In the rows, zero is written as 100.
A single turn carries every row of the set below to another of its rows. Some are shown first; where does it send the rows asked next?
k_444: 154  95  86  100  142  99  144  73  115  137  123  114  112  65  105  95  83  124
k_570: 157  100  84  89  129  86  143  83  117  134  128  123  125  73  96  75  93  130
k_61: 121  87  110  79  72  143  78  108  112  95  115  67  103  81  148  126  89  124
k_908: 100  115  136  84  67  112  105  155  96  93  102  101  100  115  106  133  112  107
k_671: 77  115  117  72  79  100  119  104  80  63  119  93  86  75  112  117  103  90
k_641: 144  101  100  88  136  83  148  95  120  134  122  135  125  92  81  75  91  122
k_734: 162  80  110  97  140  112  145  74  125  133  115  116  119  79  116  78  94  128
k_465: 124  91  135  82  52  121  82  128  101  120  76  76  128  91  128  102  66  114
k_255: 110  86  113  71  50  119  91  119  125  117  64  85  123  79  129  87  80  97
k_408: 155  98  90  89  128  91  139  93  118  143  117  128  131  80  84  70  91  128
k_470: 161  92  91  100  128  96  143  93  126  156  97  122  125  79  100  86  82  121
k_225: 102  89  100  69  73  128  92  81  103  84  109  69  100  53  139  100  81  102
k_406: 123  93  124  82  53  130  85  146  122  117  81  85  118  103  130  117  95  116
k_703: 141  109  96  101  144  85  159  87  101  127  127  128  105  78  88  103  95  116
k_477: 148  103  93  87  135  77  150  84  117  124  133  131  120  85  94  82  94  125
k_174: 148  107  103  103  131  81  158  107  114  145  101  136  118  91  84  94  94  112
k_637: 81  120  127  93  85  127  110  112  116  62  118  87  74  94  116  115  78  97
k_549: 151  105  117  105  131  92  164  104  96  131  111  133  115  87  86  83  120  121
k_807: 122  92  119  80  70  124  84  93  84  91  116  61  108  65  144  115  70  122
k_595: 167  91  115  101  119  94  156  100  122  144  97  128  126  88  108  75  108  123
k_20: 146  93  112  100  149  110  154  77  98  119  129  121  107  77  92  84  105  125
k_374: 97  108  120  79  86  125  99  117  87  70  135  83  85  93  124  140  105  114
k_52: 114  110  109  95  58  125  103  102  133  77  109  72  87  74  155  109  78  107
k_121: 88  130  126  101  62  131  108  145  105  91  87  92  91  95  89  101  92  97
k_552: 86  112  131  73  56  91  119  140  101  96  76  109  110  98  102  103  102  83
k_892: 120  121  108  101  36  127  100  135  123  105  78  78  102  75  127  95  93  107
k_84: 98  115  138  81  79  98  110  109  66  68  130  83  93  88  124  131  86  108
k_303: 103  112  154  82  63  94  109  145  85  98  89  101  113  115  108  117  82  101

k_255 goes to -> k_552
k_908 goes to -> k_374
And these:
k_470 goes to -> k_174
k_807 goes to -> k_465
k_641 goes to -> k_477
k_734 goes to -> k_595
k_52 goes to -> k_892

A single turn carries every row of the set below to another of its rows. Some are shown first; where does it send the rows asked next?
k_66: 97  109  89  99  126  100  103  103  40  107  104  70  98
k_172: 99  86  85  60  105  122  129  96  115  107  138  98  107
k_780: 94  92  88  111  119  110  50  77  107  84  99  105  136
k_112: 100  83  69  99  140  107  112  110  126  99  97  102  46
k_181: 108  100  109  114  52  104  99  103  71  93  95  63  103
k_427: 85  108  123  99  81  86  112  116  114  130  50  93  114
k_92: 82  99  127  93  65  115  94  74  129  100  117  110  118
k_516: 117  101  87  130  125  85  90  104  94  110  135  135  80
k_606: 112  87  92  103  151  106  81  131  98  144  89  83  101
k_889: 95  72  114  91  127  110  66  136  90  114  67  109  101
k_259: 87  67  77  97  112  105  104  81  122  67  69  102  61
k_58: 94  95  116  146  81  107  125  101  73  114  90  61  110
k_964: 96  123  97  116  65  106  94  101  111  95  106  121  52
k_301: 117  75  61  112  126  117  115  92  104  100  115  48  110
k_205: 99  96  78  97  133  74  135  83  122  139  75  93  99
k_256: 96  96  128  111  87  96  103  100  122  161  72  103  85
k_35: 88  100  120  142  79  83  106  99  107  87  87  124  66
k_590: 83  110  79  96  148  125  73  84  110  91  128  101  105
k_428: 69  129  103  96  74  127  112  92  116  92  112  93  132
k_65: 127  47  74  112  92  110  110  113  113  89  88  68  115

k_428 goes to -> k_964
k_606 goes to -> k_301
k_889 goes to -> k_65
And these:
k_66 goes to -> k_172
k_92 goes to -> k_35

A single turn carries every row of the set below to another of its rows. Some are shown first; where does it send the rows asked next?
k_248: 120  140  114  132  101  103  104  103  124  110  150  108  92  115  130  111  88  114  107  87  124  121  65  101
k_395: 81  121  85  58  58  90  125  115  54  100  102  119  121  96  93  124  94  71  71  99  112  118  98  104
k_190: 96  142  85  153  111  82  99  118  110  109  127  117  125  93  119  81  97  111  127  96  75  94  92  116
k_453: 97  93  111  74  83  96  58  90  95  109  133  113  71  128  98  107  107  73  77  121  126  132  117  101
k_26: 80  117  76  62  63  83  115  92  58  94  86  117  126  81  103  125  104  70  77  111  100  121  115  110
k_748: 117  65  115  97  103  111  93  113  122  103  108  110  58  104  88  107  81  56  95  99  74  86  118  107
k_219: 77  113  92  109  105  135  99  70  84  76  82  75  114  84  100  118  140  150  91  76  123  111  73  75
k_767: 126  71  116  98  98  119  89  123  124  111  119  104  69  100  88  119  88  60  94  108  71  97  116  110
k_746: 95  127  108  117  142  65  107  64  113  77  103  114  79  95  122  80  81  117  105  77  123  109  85  96
k_6: 80  107  98  102  108  137  108  116  67  98  74  76  125  95  74  93  128  149  94  61  111  87  74  77
k_430: 169  117  109  103  77  73  91  88  104  94  88  91  103  104  78  88  115  106  120  120  93  117  123  87
k_416: 102  100  83  67  56  83  129  140  102  131  97  99  132  93  108  119  105  80  88  104  81  109  107  120
k_921: 109  93  103  57  72  84  139  121  100  114  94  105  84  114  116  128  92  88  52  79  123  102  97  107
k_992: 67  88  93  83  91  74  61  91  84  103  105  128  79  121  86  72  101  64  95  112  101  101  131  105
k_100: 93  150  107  112  104  115  109  105  85  101  134  95  126  97  102  87  104  139  120  78  129  125  51  83
k_972: 94  68  118  97  102  122  74  110  105  102  114  105  55  105  81  112  92  56  91  110  80  80  112  86
k_130: 56  109  83  106  84  131  103  75  89  88  73  77  131  85  87  93  130  133  128  73  106  107  69  74
k_194: 98  101  102  96  108  143  95  80  84  94  71  65  121  80  96  115  140  150  94  80  120  111  80  78
k_354: 166  121  113  110  97  65  102  105  86  84  89  101  84  117  70  79  108  116  91  100  103  92  122  84
k_661: 155  117  116  96  65  72  107  107  98  100  94  98  94  128  61  69  93  99  125  95  103  104  104  75
k_231: 94  121  97  136  117  74  103  60  122  88  99  123  77  103  136  82  80  102  123  76  112  95  88  103
k_942: 99  71  117  99  95  128  70  119  109  109  123  100  69  100  82  119  100  56  96  120  72  90  111  90
k_481: 91  141  88  131  125  69  97  101  110  100  118  107  135  75  108  74  98  116  134  105  77  115  94  110
k_568: 95  70  111  105  106  120  69  114  103  101  111  104  65  95  83  113  102  59  90  119  66  78  121  93
k_79: 85  126  87  120  102  133  107  108  74  99  109  80  118  100  82  90  118  149  102  61  131  100  50  75
k_539: 74  94  97  89  88  137  102  80  87  101  59  71  128  87  82  88  121  132  129  66  110  104  72  75
k_168: 88  107  95  94  92  89  57  134  75  116  138  118  100  121  82  93  117  81  75  126  92  110  128  112
k_468: 97  88  78  70  87  64  124  94  100  102  59  109  101  82  126  114  108  85  68  98  89  92  130  122
k_400: 77  145  84  125  116  96  97  81  84  90  100  101  141  70  108  70  114  135  138  91  98  112  81  96
k_971: 107  86  71  78  67  117  112  136  114  138  97  76  103  111  96  131  120  82  98  118  78  79  115  104
k_696: 118  71  109  106  109  111  89  125  117  105  110  109  71  96  86  109  91  61  92  108  61  84  126  113
k_624: 107  78  86  68  77  115  123  116  113  124  90  84  61  131  101  133  104  83  76  92  112  71  104  92
k_795: 109  143  118  111  112  91  110  115  115  109  152  100  108  109  106  96  81  118  114  86  121  133  57  92
k_108: 86  117  86  60  75  84  122  94  53  86  89  120  104  90  103  130  100  78  54  99  118  113  109  106
k_93: 65  120  92  113  97  135  112  112  71  89  94  80  125  99  78  99  130  147  97  63  114  95  61  72
k_455: 87  137  103  113  128  97  106  59  85  75  98  105  95  88  118  81  103  140  108  71  138  112  70  83
k_679: 98  77  65  84  93  98  112  104  108  114  64  88  76  105  107  122  119  85  83  109  82  59  134  106
k_728: 72  118  71  120  90  124  95  77  88  100  85  78  137  79  89  78  124  135  138  77  106  104  66  81
k_99: 90  116  81  120  116  123  95  57  84  81  82  78  105  81  107  100  129  150  98  74  133  106  72  80

k_248 goes to -> k_190
k_568 goes to -> k_972
And these:
k_679 goes to -> k_624
k_661 goes to -> k_430
k_416 goes to -> k_468
k_539 goes to -> k_194
k_767 goes to -> k_696
k_219 goes to -> k_93
k_79 goes to -> k_728
k_108 goes to -> k_395
k_100 goes to -> k_400
k_795 goes to -> k_481
k_453 goes to -> k_168

A single turn carries every row of the set below to another of its rows. Some are shown first; where does it send the rows asked next?
k_508: 64  116  87  90  92  151  125  105  112  80  74  142  95
k_421: 130  48  85  108  111  135  104  118  150  116  81  142  71
k_819: 125  92  56  40  80  104  88  123  126  100  112  136  101
k_334: 141  49  98  107  81  126  95  131  158  93  64  143  83
k_224: 100  70  111  119  78  162  125  168  145  97  92  129  92
k_215: 88  123  109  97  78  98  111  142  92  93  60  113  81
k_198: 106  98  84  95  91  115  63  128  141  55  76  78  78
k_360: 82  85  62  59  96  154  101  129  162  90  50  124  79
k_482: 100  86  54  108  79  114  105  126  87  95  123  102  107
k_40: 143  70  99  75  74  124  102  104  149  96  77  164  89
k_49: 101  113  119  85  91  95  112  135  118  96  107  82  61
k_474: 97  90  132  82  75  107  102  123  109  74  104  75  83
k_789: 89  88  86  99  95  125  111  170  111  83  114  71  101
k_464: 142  99  86  97  77  103  94  143  139  97  65  67  94
k_250: 108  107  67  99  83  102  93  149  109  92  114  103  139
k_359: 84  121  71  63  97  108  119  132  89  109  107  110  102
k_109: 102  97  98  88  98  134  106  102  83  57  93  144  92
k_708: 94  87  82  48  94  96  97  106  153  125  98  135  77
k_369: 125  82  58  69  59  140  90  114  178  94  72  116  98
k_815: 97  77  90  58  87  182  113  119  159  96  70  108  99
k_798: 89  121  130  102  104  112  119  145  99  92  93  113  78
k_611: 115  128  98  94  78  156  108  98  94  95  69  116  100
k_131: 121  52  78  118  92  155  103  167  109  101  88  117  110
k_761: 97  53  101  97  113  127  115  161  140  121  86  131  126
k_361: 145  92  94  75  84  132  109  133  172  93  98  162  93
k_814: 98  62  76  99  93  169  93  108  140  88  63  147  111
k_438: 95  93  89  86  81  122  99  127  170  93  80  57  93
k_828: 105  74  63  57  64  112  133  133  144  104  120  140  72

k_828 goes to -> k_198
k_474 goes to -> k_421
And these:
k_482 goes to -> k_360
k_359 goes to -> k_369
k_464 goes to -> k_224
k_819 goes to -> k_438
k_40 goes to -> k_49

